Each row has a name. After each piece below comes the name of the row it's from, unless a question asks for something else. Each question is about the rows just above it.

Columns, left to right: C S A J R Q W B G
dom: [  4 -22  28  43 -32 -16  28 -82  15]
pipog: [-57 -40   2 -33 -31 -36   5  34 -17]
vadar: [ 39   0  47 -29  32  34  -1  -1 -39]
karob: [-27 -30  40 -41 -27 -44  74   5   2]
gil: [ 39   0  47 -29 -34 -64  58  21 -10]
rosil: [-14  43   2 -47  -3  47 -55 -29  15]
tis: [ 20 -33  -3 -55  -7  17  34  32 -35]
The entry that follows [-22]: -> [28]
[ -1  74  58 -55] is in which column, read top down? -> W
Which column holds [-22 -40   0 -30   0] top down? -> S
[  4 -22] -> dom

Columns, left to right: H T X F L U E V N
fufum: [ 27  18   9 -23  14  27 -38 -30  37]
fopo: [-33 -60 -25  -7 -47 -57 -82  17 -60]
Natot: [ 18 -19  27  -5  44  -1 -80   1 -27]
Which row holds these entries in another order? [-82 -60 -60 -57 -47 -33 -25  -7  17] -> fopo
The row with [ 27  18   9 -23  14  27 -38 -30  37] is -> fufum
The entry that follows [17]: -> [-60]
[-80 -27 -19  -5  -1   1  18  27  44] is which row reordered? -> Natot

Columns, left to right: D Y K M P Z
seki: [-14 -34   2  32 -69  33]
Puti: [ 32  20  31 -39   0 -51]
Fop: [  0 -89  46  -8  50 -68]
vepi: [-34   2 -14  32 -69 -26]
rad: [ 21 -55  31  -4 -22 -76]
gopan: [-50 -15   7 -36 -50 -42]
Zil: [ 28 -46  -4  -5   9 -25]
resi: [-45   7   4 -11  26  16]
[-14 -34   2  32 -69] -> seki
What comes right after [46] in the named rows? -> [-8]
What comes right after [-11] in the named rows? -> [26]

Columns, left to right: nuko nipot Metuf Peze danad Dez tuz zilu sez
Rel: [ 18  54 -47 -12  20  18 -27   9  30]
pim: [-26  -2 -11  39   9 -25   9  20 -19]
Darom: [ 18   9 -12  54  18 -47  21  30 -27]
What comes right after [21] in the named rows? -> [30]
[-26  -2 -11  39   9 -25   9  20 -19] -> pim
Put [ 21  30 -27  18   9 -12  54  18 -47] back in order: which row is it? -> Darom
Which row holds [-47  21  30 -27]? -> Darom
[ 18   9 -12  54  18 -47  21  30 -27] -> Darom

Columns, left to right: senol tuf kiliz funur tafu lipos Mevi viti
gotid: [  9 -61  23   5  -9   2 -70   3]
nebuz: [  5  23  -9 -70   9   1 -61   3]
nugo: [  2 -12 -33  -1 -34   7  31 -35]
raza: [ 33  -2  36  14   1  26 -25  16]
lenul: [  9  23   5 -61  45 -35 -24 -21]
[  3 -70   2  -9   5  23 -61   9] is which row reordered? -> gotid
Which column holds [ 16 -21] top down? -> viti
[  9  23   5 -61] -> lenul

Columns, left to right: puliv fopu defi vatu kaz
Dis: [ 17  32  34  17 -32]
tul: [ 28  45  40  29 -20]
votip: [ -8  29  44 -32  17]
mosi: [-11  20  35  14 -22]
Vede: [ 32 -32  34  17  18]
nanuf: [ 17  34  34  17 -32]
The row with [ 17  34  34  17 -32] is -> nanuf
Which row holds these entries in another order? [ 14  35  20 -22 -11] -> mosi
The entry that follows [28]: -> [45]
[35 34] is in which column, read top down? -> defi
Which row holds these entries in another order? [-32  17  34  32  17] -> Dis

Columns, left to right: loda novi fiku Kitu namu Biloz mizas Dalu
tefof: [-31  -3  21 -47 -10   0 -42  23]
silef: [ 22 -10   0  21 -42 -47  -3 -31]
vuf: [-10 -31  21 -42   0  23  -2 -47]
[-47  -2  23   0 -42  21 -31 -10] is which row reordered? -> vuf
Put [-31  -3 -47 -42  21   0 -10  22] back in order: which row is it? -> silef
Put [ 23 -42   0 -10 -47  21  -3 -31] back in order: which row is it? -> tefof
Which row holds these entries in another order? [-31  22 -10   0  21 -42 -47  -3] -> silef

Columns, left to right: zad gem das goput sovis
livu: [ 1  8 37  9 19]
Dusuv: [ 8  2  9 37 19]
Vuba: [22 -8 -2  0  0]
Soras: [  8   2  -3 -23   5]
bidof: [-3 -7  5 -9 11]
kidi: [-9 -8 -3  7 -4]
mudu: [-19 -16   2   9   4]
seba: [-22 -14  -2  -1  -7]
dufu: [-26 -26   1  14 -10]
Gif: [-32   3   0  16   1]
puz: [-26  -1   7  -3  -4]
Zanu: [-33 -11   0  16   1]
[-26 -26   1  14 -10] -> dufu
Which column holds this, read top down? [-32 -26] -> zad
Which row holds these entries in another order? [19  8  2  9 37] -> Dusuv
Where do [-32   3   0  16] appear? -> Gif

Columns, left to right: toguk rol laf fepo bobez fen vomes Zudo kiz lil
diz: [-61 -69 -44  20  59 -25 -19  38 -39  57]
Dad: [ 32 -16  11 -55  16  15  44 -21  17  12]
Mor: [ 61  15  24 -45 -10  24  18 -38  30 -15]
Ket: [-45   7 -17  41 -15 -26 -39  26 -29  -1]
rakig: [ -6  42 -38  15 -10  24  24 -45   6 -14]
Lut: [-61 -69 -53  20  59 -25 -19  38 -39  57]
tegud: [ 22  51  17 -29 -48  -7  25 -16  16 -49]
Tokub: [-20  40   2  14 -42  21 -16  12 -17 -36]
rida: [ 41  68  29 -11 -63   8  15 -22  26 -59]
[ 41  68  29 -11 -63   8  15 -22  26 -59] -> rida
[ 61  15  24 -45 -10  24  18 -38  30 -15] -> Mor
Where do [-61 -69 -53  20  59 -25 -19  38 -39  57] appear? -> Lut
Where do [ 15  24 -45 -10  24  18 -38] appear? -> Mor
Right after [-48] comes -> [-7]
The entry that follows [-63]: -> [8]
Right after [22] comes -> [51]

Columns, left to right: solez vego Dopi Bubas piva
Giv: [-21 -70 -10 -69  19]
bifo: [ 34 -34  -7 -23  -3]
zek: [ 41 -15  18 -48 -47]
Fufo: [ -4 -50  27  -6 -21]
tasiz: [  6 -50  -1  24  56]
zami: [ 19 -75 -10 -69 -21]
milaf: [-20 -71  65 -18  31]
[-69  19 -75 -21 -10] is which row reordered? -> zami
What comes right after [-70] in the named rows? -> [-10]

Columns, left to right: Bitut mopab bobo vudi pok Topur rute Rolo doki
zorug: [-50   3 -37 -49  42  24  16 -25  10]
vuse: [ 21  11  18  20 -29 -17  -4   5   3]
vate: [ 29 -40  41  29   6  -1 -15 -42 -24]
biv: [-26  72 -27 -25 -41 -19  22   7  41]
mivuv: [ 29 -40  41  29   6  -5  10 -40   7]
famu: [ 42  24   3 -25  10 -49  16 -49 -37]
kufop: [ 29 -40  41  29   6  -1 -15 -42  19]
Put [-37 -49  16 -49  10 -25   3  24  42] back in order: which row is it? -> famu
Where do [ 29 -40  41  29   6  -1 -15 -42 -24] appear? -> vate
[  3  16 -25 -49  10 -37  42  24 -50] is which row reordered? -> zorug

Columns, left to right: kugud kuzab Lum kimo
difep: [  5 -48   0 -12]
mumu: [ 22 -67  -5 -12]
padof: [ -6 -17 -27  10]
sobit: [  3 -12   5   9]
nad: [ -6 -27 -17  11]
Rada: [ 13 -69 -16  -2]
zarin: [ 21 -65  -2 -12]
bopu: [ -6 -30 -25  16]
zefat: [  5 -49   0 -13]
Where do [ -6 -17 -27] appear? -> padof
What comes right after [3] in the named rows? -> [-12]
Which row holds [ 22 -67  -5]? -> mumu
Which row holds [ -6 -27 -17  11]? -> nad

Columns, left to right: Legap Favo ker Busuv voti mav
gufo: [ -7 -38  57  23 -33   4]
pupu: [-65  48 -33   0  60  27]
lim: [-32 -75 -63  63 -71 -23]
Ruvug: [-35  -5 -43 -70 -50 -25]
Vumil: [ -7 -22   7 -61 -57 -39]
Solav: [-35 -33  53 -70 -15  39]
Lud: [-15  30 -36 -42  57 -38]
Vura: [-72  75 -23  -3 -32 -55]
The entry that follows [53]: -> [-70]
What comes right after [-22] in the named rows? -> [7]
Which row holds these entries in another order? [-35  -5 -25 -70 -50 -43] -> Ruvug
Which row holds [-72  75 -23  -3 -32 -55]? -> Vura
Which column holds this, read top down? [-33  60 -71 -50 -57 -15  57] -> voti
Which column holds [ 53 -36] top down? -> ker

Columns, left to right: Tonuv Tesu Niku Boras zavif dife zem neviz Pela Nez
koba: [-69 -19 -33   3  -1   2  36   6   8 -27]
bodit: [-69 -26 -43   1  11 -15  43   6  18 -14]
Gisa: [-69 -26 -43   1  11 -15  43   6  18 -29]
Ziviz: [-51  -1 -23  -7  42   1  19  12  -7 -27]
tes: [-51  18 -23  -7  -8   1  19  12  -7 -27]
[43 19 19] is in which column, read top down? -> zem
[-69 -19 -33   3  -1   2  36   6   8 -27] is in which row? -> koba

Columns, left to right: lunuz dule Zisol nurep dedam tuvos Fup nat
dop: [-24 -15  12   7  36  56  50 -45]
koni: [ 36  56 -45   7  50 -15 -24  11]
guv: [-22  37 -23 -42  -8  85  72 -13]
dage: [-28  22  -6  17  22  -9  -8 -15]
koz: [-19  37 -23   1  14  32  21  18]
ter: [-16  37 -23  15  14  38   6   0]
mez: [-19 -16  36 -12  47 -63   1  26]
Dedi: [-13 -13  32 -12  58 -69 -14  24]
sudu: [ 36  63 -53   7  44  -9 -19   5]
kuzut: [-28  22  -6  12  17  -4 -49 -15]
figu: [-28 -35  57  36  -5 -33  52  35]
The entry that follows [15]: -> [14]
Put [ 11  36  56 -45   7  50 -15 -24] back in order: which row is it? -> koni
[-28  22  -6  17  22  -9  -8 -15] -> dage

